In the data rows, 128 means zero.
Here are some rows, each followed by its group. Groups can overlap.
[100 115 139 129 140 137 125 167 121 169 144 129 106 124 126 147 112 118 117 126 136 128  88  79 102  77 147  76 113  85 120 154 154 151 110 181 127 122  87 150  69 161 159 184 130 151 125 135 111 126 106 105  56  74 125 155 110 167 171 161 116 141 100 183] A
[ 92 118 126 156 142 101 152 127 131 152  86 176 146 112 144 124 165 160 102 119  79 128 111 157  97  79 147 163 128 139  91 114 138 138 180 119 138 166 143  78 111  62 125 141 140 104 114 146 151 109 135  75 138 118  75  98 150 106 108 104  66  81 135 110] B
[143 133 191 134 119 114 114 112 173 123 176 139 158  97 134  68 146 146 112 132 140 132 164 142 168 145  44 159 105 131  79 111 112 110 111 116 137 156 148  90 149 129 148 128 109 152 145 163 109 122  70 116 180 121 126  78 114 105  65 124 175 157 118 113] C
[111 164 154 139 166 197 130 108 127 146 158 182 125 147 160 136 184 146 166 103 121 126 164 103 144 179 145 135 136 143 169 133  55 100 135 138 207 119 139 161 138  97  95  90 193 134  69  82 180 151 129 127 139 104 105 111 113 101 153 129  95 141 158 108] D
[136 117  57 140 122  65 133 131 101 142  82  99 127 122 121 124 106 152 141 123 180 162 110 141  65  87 166 119 100 111  99 110 142 112 164 113 132 120 122 122 172 124 109 112 164 116 150 127 143 165 206 134 162 200  66 179 177 168 153 110 128 152 117 134] E
[ 99 127 143 131 160 119  86 161 113 111 154 132 126 164 166 118 113 133 166 107 185 178 134 165 132 138 114 167 175 135  89 143 167  79  76 157  98 124 151 147 100 100 180 185 135 141 113 174  99 146 105 132 114  95 157  82  98 123 108 156 110 161  71 122] F
[149  65 161 151 122 157 153 123  57 147 115 102 135 130 103 119  86  82 133 156  98 103 158  96 124 146 166  95 125  67 128  73 168 109  48 112 134 127  75 163 149 154 147 144 152 160 118 137 159  97 157  88 117 123 165 175 151 152 185 110 164 157 139 120] G
[ 98 127 127 142 168 114  61 146 128 101 156 159 130 128 172 116 108 115 136 147 191 144  93 124 127 139  88 164 169 170 108 142 123  80 156 183 102 105 186 141 125 130 166 142  83 145 149 195  98 187  94 133 131 113 129 128 117 127 106 136 123 197 121 168] F
[ 79 136 142 145 181 108  73 149 142  88 145 136 104 102 145 100  96 126 145 123 168 162 141 130 148 170  72 134 117 162 151 192 132  55 125 174 103  97 168 150 140 116 169 172 137 164 131 179 133 179  98 153 125 132 142 115 101 110  90 145 126 188 104 143] F
[127  96 135 152 144 142 104 156 106 142 120 112 121 138 146 140  86 117 197 121 130 118 124 109 142 139 133  90 131 102 144 158 194 109  62 154  98  96  94 181 114 140 147 165 134 146 115 125 127 170 160 106  66 123 188 186 118 185 175 110 104 124  76 159] A
[161  79 156 112 111 144 148 112 122 126 141  77 134 141 109 121 110  77  80 171 142  72 147 120 131  90 137 111 131 132 153  79 145 184 117  84 149  98  95 140 155 178 120  98 124  64 101 122 136 130 139  88  95  83 170 117 139 152 191 134 190 104 172 124] G
[149 179 116 151 104  99 121 118 149 165 114 138 115 118  56  88  71 144 120  99 131 138  92 195 118  79 153 120 127 139  92  80 145 132 167  99 134 158 137 109 144 106 114 105 108 105 118 112  88 120 195 137 149 234 103 188 179 147 144 122  95 124 156 139] E
[129 100 129 159 144 137 107 154 119 120 139 103 126 155 116 112  70 122 145 138 131  94  87 107 139 135 147  77 141 111 143 142 146 135  67 175 105 111 120 197 101 155 145 154 107 146 154 147  88 120 153 164  81 115 146 151  96 203 160 136 108 142 104 210] A
[115  97 123 115  92 144 140 169 147 154 114  90 126 122  98 143  86 128 121  78 100 127  89 108 116 134 144  76 124 105 126 127 147 132 108 175 151 109 109 167  95 172 145 158 132 171 134 140 105 122 148 150  54 127 140 189 159 196 166 156 145 153 114 172] A
[148 109 145  98 146 143 114 109 152  82 170 142 134  93 161 100 153 143  79 125 169 153 165 134 117  98  64 156 137 195 126 147  98 105 132 109 102 127 140  60 107 128 167 138 119 121  88 176 122 148  80  95 160 119 150  86 100 122  88 128 175 151 106 108] C
[118 155 144 140 102 142 159 123 113 165  49  92 134 164 116 150  94 118 194  96 107 119 112 153 114 149 162 138 147  50  96 100 133 110 131 115 189 163 133 140 148  86 137 133 113 103  89 146 157  87 169 107 154 171 108 138 165 142 176 129  70 122 156  93] E
[129 123  94 130 160 175 124 132 106 106 112  99 109 131 106 158 113 147 172 136 100 130 135 130 127 150 144  94 113  98 124  94 130 143 102 197 114 126 132 189  95 157 151 159 142 152 182 147 152 123 124 190 108 132 185 184 103 197 169 123 107 115  83 179] A
[176 105  67 153 132  81 127 133 130 128 102 130 114 103 152 137 147 128  97 150 168 170 138 154 112 130 162 163 145 128  86 158 186 103 160  97  55 151 136  69 147 100 135 126 135 122  98 102 128 122 117  84 164 157  71 111 159 107 123 116 108 106 130 164] B
[108 164  99  68 145 146  91 150 109  88 154 176 188 169 163 127 184 175 156 129 162 110 139 131 151 146 148 135 147 180 163 139 106  86  66  92 119 122 132 139 130 108  58  86 142  91 172  78 115 148 130 125 161 135 103 147 101 110 126 129 120 107  89 124] D
[193 108 173 118 112 121 161 122 154 138 122  81 171 137 109 128 112  88  60 162 132  81 120  93 140 123 127 101 122 107 136 116 131 199 131  82 173  95  72 119 131 189 120 117 118  83 111 104 129 132 138 112  90 127 152 127 124 118 155 135 170  70 158 113] G
[115 140  83  99  82  72 111 111 116 170 106 120 107 112 150 147  89 179 155  86 125  93  79 177  79  80 159 126 116 120 105  85 125 102 177 118 134 137 132 108 101  97 100 102 116 119 149 139 132 148 187  93 143 216  54 128 153 139 130 107  95 124 152 151] E
[162 130  79 135 106  68 113 141 118 130  86 117 123  91  80  93  82 123 100  81 136 121  90 154  94  68 146 128 114 125 108  95 129 116 176 106 124 149 142 112 117  97  71 118 126 103 165 140 100 144 196 124 153 205  59 136 109 126 139 135 168 163 122 166] E
[132 101 159 132 110  98 102 131 136  48 134 121  88  85 160 160 186 199 139 160 115 176 179 150 109 144  86 154  36 135 121 144 127 127 104 145  91 194 148 127 121 128 171 140 100 142 144 155 126 100  76 145 142 104 137 106 164 156  73 136 124 152 120 136] C
[170  87 167 123  96 139 163  95 100 118 153  94 150 140  73 107 138  87  91 146  91  56 171 119 135 113 127  94 130 125 140  82 135 176 123  91 151 113  91 138 154 169 109  97 120  69  89  90 124 131 129 105  99  87 183 116 123 131 166 101 166 112 160 100] G
[137 146 129 124 112 130 189 143 171 147 137 119 108 144  98 152 158 111 123 169 139 122 156 152 154 131 141 140 110 112 140 111  79 169 209  86 126  95  92 125 168 143 115 137 115  65 136  85 201 125 142 161 118 128 121 103 144 123 168 140  76  55 224 106] E
[ 84 206 145  85 124 196 113 102 118 146 140 199 174 171 161 122 134  65 154 153 151 109 134  99 132 134 141 127 159 178 184 107  69 116 128 127 169 132 158 127 135 101  71  90 163 132 118 123 151 150 158 120 142 103 150  91  93 102 137 124 114 159 152  70] D
[159  82  90  48 113 151 153 101  83 137 108  66 118 125  98 135 104 134 119 155  59  90 153 107 116 145 161  83  87 105 142 106  96 165 121 120 147 133  78 149 124 172 137  93 110 116 109  83 115 116 150 124 124 133 132 189 167 166 113  94 154 119 121 133] G
[ 82 122 116 129 186 128  98 167 158  67 141 152  80 113 192 134 106 168 174 141 171 173  96 142 152 176  97 142  90 118 117 184 122 100 100 163 119 138 130 147 153 115 158 175 120 158 173 167 122 151  81 148 108 134 164 128 100 129 114 184  92 165 121 170] F
[111 144 188 117 106 153 153 143 163 148 152 127 137 136 106 124 123  82 100 106 118  61 114 114 162 108  99  95 145 131 175 138 131 170 121 130 168  49 116 132  99 177 154 139 116 114 118 114 109 174 143 148  80 107 180  94  71 158 173 146 184 110 138 117] A
[167  87 125 139  83 157 166 112  97 139 102 124 147 127  79 144 114 140 127 143  68 102 125  79 136 181 164  87 101  93 124  80 152 131  83 127 159 143 119 189 160 147 145 130 127 170 135 137 147  34 143 130 102  94 125 174 138 128 168 114 168 142 113  92] G
[160 133 140 123 124 165 122 102 164 156 159  91 153 166 108  97  92  87 119 148 146  76  94  66 161 115  77  81 171 137 146 124 174 149  92 122 146  62 111 135 105 173 132 133 115 100 107 120 155 149  98 124  90 120 168 136 137 156 145 105 176 103 136 135] A
[130 115 154 135 112 155 126 155 118 135 107 106 128 112  91 135  82 100 112  97 105 133  74 103  96  76 138  91 157 129 144 155 145 126  85 162 127  87  70 161  86 164 141 161  94 143 151 170  89 116 151 155  47 118 157 182  99 164 142 135 138 142  73 160] A
[162 152 111 149 166 129 131 112 115 156 100 130 126  85 114 128 127 132 101  89 128 150 134 174 117 107 119 160 145 111  87 111 144  50 133  94  81 116 125  82 157  72 143 128 126 142 120 138 144 182 151  80 152 147  77 119 162  81  94  84 131 162 160 150] B
[139 115 124 115 118 150 161 147 163  78 174 133  92 102 167 159 189 186 123 171 121 165 158 146 160 155  85 155  72 137 124 158 118 136 116 114  78 200 153 110 130 144 145 145 106 130 149 135 136  82  63 169 131 100 130  87 148 105  83 171 143 105 143 131] C
[156  77 114 100  98  97 148 164 170  85 124 105 153  94  96  70 132 178 121 151 124 164 141 153 144 149  64 150  93 175 133 135  75 148 126 126 159 169 116 101 128 128 139 128  98 151 184 194 148  96  65 130 122  87 147 129 124  90  73 165 150 127 105 122] C
[140 123 147 153 114 143 133 144 114 148 133 130 123 127 127 148  75 118 139 149 143 135  98 134 140 135 157  83 131 105 112 128 163 144 104 198 143 103  65 148  76 154 147 183 110 138 123 147 124  90 116 115  58 119 155 189 152 208 168 142 118 137  93 150] A
[140 137  89 142 101  99 144  82 105 126 109 124 109  96 111 146 169 188 136 138  85 152 162 174 103 130 155 178 101 159 128  95 120 136 159  97  87 193 180  93 146 101 141 128 162 130 162 110 139  94  85 115 167 140  92 102 143 122 105  80  94 132 165 131] B
[144  90 153 123 122 139 112 106 122 103 131 159 144 131 155  97 144 121 108 125 174 155 145 151 147 114  97 178 154 113  72 102 146  94  64 125 115 171 170 127 113 110 192 192 122 146  88 189 116  76  89 115 167  95 153  91 149 128 125 169 140 160 130  98] C
[128 196 161 133 136 170 110  73 115 126 148 112 120 149 124 145 109 105 104 111 142  85 116  71 135 110  89  70 151 102 119 113 125  78  71 148 109 103 176 159  99 154 138 125 137 146  94  70  73 123 132 164 106 114 135 100 123 172 144  87 136 149 121 123] A
[160 108 129 117 104  91 124 118 142  98 145 125 145  64  93  85 152 203 122 138  99 185 179 160 136 169  97 163  77 147 116 158  95 121 126 133 121 159 153 102 115 142 152 134 116 140 158 189 129 102  71 159 131  94 139 128 111  95  65 176 172 143 142 172] C
[113 132 140 129 157 192 134 126 150 148 170 142 152 165 143 151 123  86 144 145 174 116 116  64 174 165 133  88 142  70 141 129 131  81  76 159 115 100 144 165 117 171 148 139 156 154 139 111 163 175 134 150  93 112 175 134 109 182 170  84 133 131 103 137] A
[217  77  89 130 180 155 172 164 129 125 142 129 165 101  95 156 137 132  58 155 123  99 128  76 121 103 143  90 133 111 118 105 140 176 112 108 114 133  77 147 105 189 107 131 131 124 147 113 143 119 156 127  90 110 127 141 151 166 128  97 177  90 128 151] G
[159 168 135 110 118 139 206 153 174 130 132 114 124 151 137 148 177 149  87 139 194 112 120 127 115 104 155 139 140 143 149 137 110 153 180  92 187 135 108  96 128 129 101 122 110  94 117  64 142 121 141 135 124 128 114  74 143 117 134 143  99  34 195 107] E
[120  98  80 136 143 166 151 136 123 167  95 160 131 117  90 140 152  92 142 113 147 133 122 123 102 118 175 138 148  85  61  40 157 110 149 118 111 106 110 138 153  82 119 144 135 142 101 153 157  82 167  73 132 181 128 155 195 148 159  93  59 139 164 123] E
[135 143 120 144 127  68 136 103  94 132 127 137 104 115 126 108 128 115  77 117 158 181 146 142 106 124 153 158 139 127 118 148 155 124 167 107 123 176 139  69 127  84 114 118 123  94 117 135 126 117  99  69 185 180  81 112 172  67  82  95 102 134 127  90] B
[133 152 149 127  98 113 172 127 185 175 124 137 160 173 148 145 114 101 109 139 137  84 111 126 111  83 128 135 123 115 146 119 120 176 178  97 149  96  81  91 127 145  74 108 112  62 134 109 207 134 148 137 111  96  92  71 155 139 180 161 125  80 192 123] E
[149 101  99 148 144 100 162 141 122 130  97 148 103  88 136 138 129 134  82 101 152 166 106 190 124 104 181 168 126 115 107 153 173 144 150 122 134 194 129  67 117  91 102 133 123 123 134 142 138 117 111  70 156 154  75  90 161 149 131 146  79 105 138 133] B
[114 149 152 144 109 104 161 108 126 111  89  85 121 168 135 181 167 122 112 128 146 101 152 164 135  77 140 154 142 133 159 126 141 165 156  66 124  95 126 116 161 136 107 122 152  78 100  87 182 157 145 116 143 122 111  58 128 107 164 145 101  77 214 111] E
[ 84 122 141 180 193 101  72 154 134  78 146 130 108 123 170 134 128 141 152 157 193 155 117 135 149 122  63 139 128 153 111 155 134  98 147 185  93 141 161 124  94 125 154 172 124 135 156 157  80 157  75 135 150 134 147 126  88 107 110 161 121 140  71 152] F
[ 80 171 136 144 121 156 102  67  81 116 153 172 145 172 100 150 189  92 163 157 156 112 108  82 133 119 116 112 170 158 167 115  97  97  89 115 153 132 131 122 139  94 116 112 160 147 102  70 119  91 155 165 163 167 168 108 124 131 173  99 108 145 154  93] D
[118 138 149 157 142 149  98 158 112 148 131 102 102 159 130 172  99 102 140 124 135 135 131  94  90 115 147  99 170 109 153 156 182 115  57 172 108  86 104 184 117 153 171 176 134 144  90 122 100 110 156 153  77 117 167 154 115 189 179 101 108 143  84 130] A
[154 152 138 156 175 175  90  94 132 113 131 131 149 153 141 137 113  67  99 130 156  89 132  77 148 117 126  87 172 112 124 141 176  95  73 166  95  93 135 157 111 153 143 151 114 135 117 106 151 191 153 117  81 131 182 117 120 194 147  80 120 128 104 155] A
[119 175 121 102 116 169 114 110 127 128 161 133 106 145 148 151 178 159 171 135  99 177 124 139 124 139 150 128 117 160 180 199  59 130 132 132 139 144  90 164 138 130  83  90 134 141 165  99 190 125 136 176 104  84 114 187 105  83 110 145  87  59 107 125] D
[ 91 179 150 133 169 132  97 143 140  62 157 154  85 111 152 132 145 172 185 137 137 154 110 127 143 150  95 155 119 136 101 166  88  73 111 184 128 177 161 141 133 125 161 162 140 148 147 134 128 199 105 171 100  73 165 128  94 138 101 142  99 152  93 149] F
[165 154 159 141 144 146 115 122 185 164 173 127 163 177 130 114 117  91 128 147 123  71 124  74 133 121  94  98 162 127 155 135 120 117 102 147 152  37  95 141 130 187 142 130  90  82 112 106 138 158 121 150  80 101 160 135 126 167 156 108 163 115 144 129] A
[130 106 160 157 110 140 108 114 108  92 129 129 115 120 142 119 161 153 133 148 139 154 154 149 160 159 110 175 166 124  65  95 147 102  98 134 110 159 132 126 179 128 182 184 124 155  91 173  78  28  85 125 163 115 152  98 144  83  86 156 134 133 108  82] C
[110 159 109 140 122  99  90 141 158  79 132 157 128 125 134 125 153 189 177 152 129 161 138 143 143 170  73 169 154 177 161 177 115  67 125 166 108 121 169 148 182 125 165 147 113 161 155 140  95 182 105 166 134 150 141 132 106 112 110 170 139 174  93 160] F
[102 142 116 138 143  97  85 138 141  59 133 160  96 109 147 105  88 145 134 121 170 175  93 151 147 104  87 151 124 147  79 133 130 103 129 201 133 137 136 129  72 107 156 171 120 162 149 169  67 108  85 158 116 108 129 102 111 154 124 172  92 158  97 152] F
[ 87 153 132 139 163 119  64 124 156  91 163 141  85 117 174 172 145 165 159 153 127 172 155 139 147 169  93 148  94 148 132 181 107  79 107 168  90 156 172 156 115 121 152 156 160 176 161 149  95 118  89 184 114  83 140 137  90 124 100 141  79 133 110 164] F
[119 183 184 139 137 142 131 137 153 144 177 144 140 160 147 121 152  65 156 153 154  94 114 109 132 127 129 134 172 181 176 125 100 142 112  94 158  94 113 121 124 112 104 123 168  94  80  68 125 164 143 134 137 117 149  42  87 106 168 130 114 103 157  65] D
[100 163 103 119 175 113 115 153 136  51 169 142 108 149 198 134 132 134 119 164 183 149 139 140 187 156  90 163 178 151  96 174 137  99 138 162  55 133 140 106 121 135 136 156 146 155 149 120 108 161  81 167 129  92 140 137 117 119  88 121  96 131 122 168] F
[ 75 151 127 109  82 140 107 103 168 174 134 148 165 169 113 116 169 147 149 114  68 116 130 140 146 159  96 105 115 154 184 144  66 112 142 116 148 101 168 178 155 102  80  93 173 160 134  91 140 102 148 191 141 161 149 158 131 114 132  94 121 129 138  83] D
[131 141 136 102 135 185 102 110 155 163 166 128 144 158 156 157 120  79 134 134 152  77 123  66 115 132 130  90 155  93 132 145 137 119  96 159 117  76 128 171 124 169 156 143 129 148 104  85 135 176 101 101  76 106 166 140 124 199 168 107 154 135 108 135] A
[138 139 114 157 104 119 142  99 120 180  61 148 153 133 113 156 142 145 165  64 108 117  92 129 128 148 163 124  95  48 101  87 145 110 156 128 147 145 156 157 154  71 120 144 125  93  98 146 170  70 164 117 153 153 111 150 172 139 167 112  77 147 152 116] E
[148 141 127 216 113 114 122  94  96 168  77 132 158 161  87 179 145 153 199 159 144 152 119 149  71 132 184 138 104 114 134  69 172 129 120 117 139 133 109 151 173 118 173 133 147 131 165 169 157  74 158 121 137 166 110 133 150 122 144  83  61  98 126 134] E
[122 109  99 136 148 141 152  92  93 146 105 115 110  96  98 102 109  96  83 108 145 147 129 194 133 116 145 156 149 121  84 111 161  91 142 101 126 179 179  66 114  82 119  93 126 111 107 155 112 117 150  83 177 196  87 105 164 103 114 122 134 131 114  89] B
[115 151  87  91  95 123 166  64  73 130  95 107 149 170 134  95  93 141 159 117  92  98 120 105 113 139 135 126 137 141 143  95 105 128 187 122 184 137 165 119 187 113 116  71 133 125 126  90 137 162 188 151 169 195  97 129 116  83 116  73  99 103 116  98] E
[193 123 113  95 122 136 119 133 125 156 113  91 124 119 120 126  75 107  96  83 139 125  75 101 102 113 150  82 132  96 123 135 154 142 109 168 122  74  70 139  70 171 178 158  91 115 111 154  98 116 141 135  88 150 153 184 102 143 137 137 138 124  83 193] A
[125 166 147 119 107 123 180 147 161 161 113 117 123 132 117 138 139 135 133 154 165 103 100 135 133  95 128 133 127 110 155 134  94 166 172  78 140 102  91  87 110 134  67  95 107  57 109 119 184 117 169 174 120  88 112  81 144 127 160 173 126  59 198  92] E
[171 113 139 119 149 144 165 138 133 136 109 134 159 110  93 102  83 103  76 145  93  86 138  94 100 106 140  83 113 102 110  99 115 189 133 115 155 131  76 128 121 179  85  85 109 126 117  99 126 122 150 114  74  40 123 167 130 126 135 139 153  84 166 158] G
[145 147 119 142  70 103 158 112 124 157  88 139 141 100  77 101 118 152  93 107  77 185 161 160  78 128 139 144  55 115 114 121 166 141 175 110 106 151 141 122 161  79 104 116 119 127 181 162 125  72 144 152 158 179  91 139 160  99 113 125  96  98 112 110] B
[122 102 136 186 111 117 174 137 108 189  87 135 137 142  92 109 122 120  98  85 124 169 116 172 122  99 126 165 151 136 123 101 186  84 118  95 103 184 152 107 158  87 146 128 121 115  92 141 122  70 120  82 170 167 122 113 164  81 146 147 110 151 135  99] B
[174  58  72 108 135 132 152 133  92 104 116  90 119  81  76 123 113 150 110 134  89  84 141 125 162 163 185  85 110 119 128  84 139 167 111 114 116 150 106 152 144 184 146 109 133 116 138 120 177 156 140 106 116  93 107 163 133 160 148  99 188 159 128 151] G
Which 4 groups are nearest to each row below, nearest first, going by the distance to the group's nearest row?
[130 135  86 132 103  80 158 101 112 162  78 123 143 111  71  89  67 170 167  87  98 137 111 163  96 112 162 131 142 127 125  84  83 131 177 111 158 134 107 139 185 104  83  79 131 104 163 123 119  92 163 133 148 187  87 178 169 143 146 152 113 102 111 136] -> E B G D
[127 158 108 161  76  64 113  78 148 154 101 137 136 114 118 136 117 172 146 106  73  93 133 129 109 160 132 122  94 125 145  89  96 109 157 110 162 152 180 128 166 102  89  59 139 151 168 119 157 126 148 129 169 221 101 154 165 119 122  98 141 153 168 131] -> E D B G
[133  85 141  94 109 105 145 128 153 126 168 112 121  80 180 129 153 145  81 159 170 182 143 176 163 138  95 154 119 185 101 131 146 142 112 134 143 164  96  45  96 138 146 158 134 142 122 151  71 112  97 117 134 111 138  96 141 132  69 156 157 121  98 105] -> C F B E
Which 5 groups are nearest to each row below, nearest first, going by the distance to the group's nearest row?
[103 131  77 110 117 160 152 155 126 126 131 125 178 146  93 132 179 170 154 127  66 106 134 141 122 171 114 115 104 196 210 131  49 147 158 109 144 133 119 148 137 127  93  67 104 111 146  86 115 121 154 191 125 123  97 149  89  84 131 149 125 101 110 101] -> D E G C F
[ 98 102 150 157 166 156  95 151 121 166 128  91 113 137 110 113  78  76 109  85 149 107  96 101 109 108 149  90 157  90 151 137 179 136  78 177 113  72  78 163  61 149 185 155 129 144 111 144 120 148 133 102  98 135 177 150 119 173 152 111 115 145  85 117] -> A G F E C
[135 123 154 138 156 100  98 118 129  68 170 111 109 110 157 108 160 112 112 165 162 141 187 160 159 113  72 148 100 175 128 139 128 109 119 129 117 166 145  76 127 130 178 153 174 127  91 159 120 136  73 106 176 130 149  53 113  88  80 142 155 139 100 115] -> C F B D E
[185  95 140 100  91 132 185 143 155 153 136  90 128 111 114 119 108 116  92 139  68  88 145  98 122 130 128  96 117 148 169 120 106 188 134  76 158  78  68 134 136 181 107  98 104  96 119 100 144 135 149 156 104 110 135 120 123 140 142 104 161  67 140  97] -> G A E D C
[132 105 100 114 134 140 146 181 146 163 100  87 117 122  97 123  86 108 102  96 107  99  77 134 146  98 140  76 140 119 126 147 158 153 109 176 134  93 109 159  59 163 153 152  97 134 130 159  99 124 142 138  65  96 122 176 108 169 150 162 130 111  76 181] -> A G F E B
[134 148 134 145 161 136 147  99 109 124 118 161 116 100 119  98 129 100 127 115 137 135 145 161 127 102 136 181 161  91  84  92 160 127 152  89 127 162 170  68 151  82 130 116 117 107  93 124 124 118 137  73 170 136  87  75 190 129 136  90 103  98 153  88] -> B E C D G
[216 122 151  96 101 138 197 151 140 143 146  94 143 102  96 110  99  98  70 122  89  83 139 103 126 108 120 102 137 147 161 114 118 183 140  96 162  91  87 114 115 194 122 103 118 105 126 114 123 132 125 122 103 111 134 114 123 128 145 151 194  84 137 119] -> G A E D C
[139 130 119 194 156  66 103  90 101 100 114 147 125 113 136 123 143 146  97 113 138 142 156 169 123 115 131 171 164 166 126 133 168 113 156 111 106 182 168  55  83  93 127 110 137 102 144 114 138 164 115  69 177 141  84 107 154 114 125 107 122 113 149 146] -> B C E F D
Which 5 groups are nearest to each row below, nearest first, going by the distance to the centre of the group?
[110 140 131 189 178 155 107 148 107  63 123 132  86 125 170 134 128 115 137 120 167 128 100 112 167 175 116 167 165 128 103 113 153  75 113 179 128 173 168 145 159 127 192 193 123 158 125 162 124 136  83 119 126 115 181 117 101 105 122 121  84 156 120 158] -> F C A B D
Which 3 other groups have their centres nearest to the centre of group G, nearest first?
A E D
Which 3 other groups have their centres nearest to the centre of group D, nearest first?
E A F
Group B spreads out most along one direction. Which 3 other groups' directions of most spread are closest to that one, closest first?
C F D
Which 5 groups are nearest to each row below, nearest first, going by the average distance to the group's rows?
[124 185 110 112 112  94 123  81 113 129  56  86 100 148 159 139 116 105 118  88  94 106 144 166 117  76 137 136 143 114 114  90 104 104 173 121 144 114 166 106 148  84  67  65 140 122 124 122 127 132 156  99 152 147 104 176 180 127 129  59 106 129 129 120] -> B E D G A
[101 139 132 130 181 121  97 151 152  86 184 155 131 132 174 121 116 145 121 136 164 131 130 136 134 104  38 138 122 149 107 158 100  87 149 157 108 148 192 118 104 139 123 135 140 150 151 127  73 194 111 183 141 139 123 111  74  94  76 129 145 137  87 166] -> F C D A B
Which 4 groups are nearest to each row below, nearest first, going by the average distance to the group's rows?
[118 145 142  99 160 172 104 110 122 125 172 130 125 152 145 128 107  70 132 120 126  70 123 109 183 102 100  59 136 114 141 139 159 122  80 159 125 102 131 146  92 157 161 129 135 155 103  98 100 150 120 134  93 108 181 123 101 180 164 108 156 161 110 125] -> A G F D
[151  68 122 111  78 129 177 141 139 129 128 119 121 104  95 138 102 132 100 148  57  97 157 124 140 151 143  93  88 107 152 106 133 196 133 112 106 121  75 165 148 180 119  84  99 132 163 114 160  76 139 169 108 122 149 184 134 141 149 124 180 112 147 136] -> G A E C
[128 110 143 147 149 166 107 139 130 132 122 112 113 106 115 180 117 109 106 107 126 141  74  64 107 133 149  84 134 105 145 166 144 133  92 181 122 115  85 168  95 171 154 179 116 168 144 143 122 112 132 150  55 100 131 171 136 187 134 150 146 143  98 164] -> A G F C
Which 3 other groups have their centres nearest to the centre of group F, nearest first?
C A D
